One turning vector, and how many ticks it has turned
The counts run from 0 to 348.
[142  68 136  95 131 155 132 144  96 165 149 161 155 101 162 104 114 112
 159 111 120 109 137 120  99 100 172 134 108 134 101 125] -> 248
[130 150 135 181 138 117 170 111 144 130 111 124 124 145 129 129 146 143
  82 116 155  71 100 154  89 130 152 154 122 147 180 120] -> 20
[136 106 168 148 116 137 115 114 168 125 173 123 146 109 177  92 100 105
 134 161 133 127 130 137 134 142  76 138  70 102 171 138] -> 35
[156 127 105 160 139 148 102 139 119  78  73 135  96 162  76 165 142 139
 118 134 164 154 163 137 157 142  91 114 154 122 126 163] -> 199
[151 155  87 153 134 136 143 154  99 143  60 110 158 123 131 113 160 107
 104 154 141 106 178 170 121 120  94  96 162 128 124 125] -> 220
[101 142 122 121 168 151 121  97 152 148 119 165 144 114 133 104 165 104
  86 132 119 118 110 134  61 150 146 168 154 123 127  79] -> 131
[132  84 160 117  98 123 135 135 111  94 121 125 105 116 136 140 106 155
 145  67 124 117 131 121 106 139 198 109  79 167 138 136] -> 137
[165 120 101 167 149 143 148 146 101 140 128 128 165 153 128 126 155 102
  76 127 206 116  91 164 129  93 120 127 138 120 117 160] -> 344
[150 104 154 151 149 141  85 102 166 149 165 121 147 124 183  89 114 127
 147 134 142 110  97 151 135 119 101 189  98 120 163 132] -> 34
[134 100 124  73 106 154 114 128 109  76  97 166 107 118 122 144 113  87
 133 168 135 130 177 156  76 153 127 115 111 133 134 143] -> 262
[152 127  60 125 133 106 112 148  93 132 111 133  89 170 106 127 124  90
 138  98 148 113 155 182 106 109 123 110 180 133 115 150] -> 233
[ 93 111 165 152 183 141 104 113 175 133 163 137 150 102 177 111 141 144
 133 139  89 161 108  85 153 154 127 161 102 110 125 102] -> 303
[102 121 185 106 131 167 101 112 147  96  95 143 138  95 123 113 134 160
 133 108 107 153 169 114  98 174 147 131  94 138 156  85] -> 273
[170 107  91 151 172 138  81 131 134 136  99 130 128 129 129 163 131 112
 127 204 122 123 138 128 154 142  85 152 150 142 112 142] -> 186
[ 83 154 120 108 132 154 162 136 119 112 113 159 147 111 129 109 158  78
  85 157 149 172 164 137  98 148 111  82 127  90 119 120] -> 100
[166 131 125 163 142 113  91 121 155 126  75  98 121 116 143 132 144 161
 119 118 126  77 140 159 118 137 146 158 121 201 170 120] -> 157
[101 109 123 183 160  92 171 122 128 132 156 133 113 120 143 169 100 148
 134 130  86 147 119  63 160 133 147 106 119 133  94 145] -> 321
[158 132 114 159 167 157 116 118 126 125  76 164 128 123 100 178 134 154
 136 182 107 129 178  99 140 157  90 138 171 120 118 134] -> 58
[ 99 100 140 147 147 148 171  89 155 154 164 152 123 124 158 128 114 111
 114 179  79  96 113 111  82 161 117 155 122  88 141 128] -> 23
[109 103 182 134 153 137 122 109 143  95 161 161 120 131 128 154 123 177
 126  96 148 158 100 109 134 144 178 170  78 146 153 124] -> 290
[132 142  92 139 144  88 155 118 112 155 139 142  93 126 152 129 146 102
 123 148 123  74 126 175  83 102 165 170 147 179 145 123] -> 267
[151  79 142 163 121 103 154 127 106 160 145 132 121 127 159 150  84 136
 153 149 113  70 119 109 124 115 149 140  91 159 139 155] -> 31
[113 101 155 107 156 164 123 123 122 112 122 170 154 130 114 130 147 145
 104  71 151 157 101 122  89 138 180 144 118 129 105 100] -> 119
[118 105 134 119 141 175 170 133  92 118 107 180 157 131 106 148 142  95
 101 156 130 148 159 102  96 147 116  88 144  91  87 126] -> 228
[128  66 173  64 118 164  91 126 126 100 150 162 113 115 138 128  90 101
 156 131 120 154 153 126  82 145 136 123  86 117 123 136] -> 261
[107 143 156 181 153 103 105 105 178  98 144 110  92 146 136 114 116 165
 148  77 115 151 132 114 174 145 110 130 110 122 169 138] -> 179
[171 126 104 180 165 107 135 142 107 117 107 128 122 136 110 183 151 162
 109 143 152 108 107 121 151 104 156 160 135 187 119 148] -> 310
[109 133 118 186 188 123 184 112 134 158 158 158 141 136 136 146 146 112
  99 175 110 140 121  93 145 129 101 128 145  98 113 149] -> 194
[162 142 125 170 151 102 118 141 110 121 132 129 121 158 119 145 127 150
 122 117 193 135 130 162 168  87 125 169 139 151 139 159] -> 63
[ 78 136 116 107 133 107 193 117 105 107 162 162  85 151 120 140 119  90
 112 105 149 141 117 138  75 135 166 105 125 109 130 149] -> 117
[121 164  75 201 164  74 152 132 139 156 138 109 103 152 140 128 147 115
 101 136 123 116 109 140 139 116 116 122 170 125 126 148] -> 331
[155 114 130 106 145 137 116 113 115 111 142 161 127 136 135 168 143 121
 104 171 194 121 102 172  91 114 142 191 107 165 147 148] -> 280
[ 96  89 164 135 121 125 156 109 144  93 152 133 104 146 139 119  92 149
 125  58 126 122 100 104  94 154 167 112  85 119 147 134] -> 9
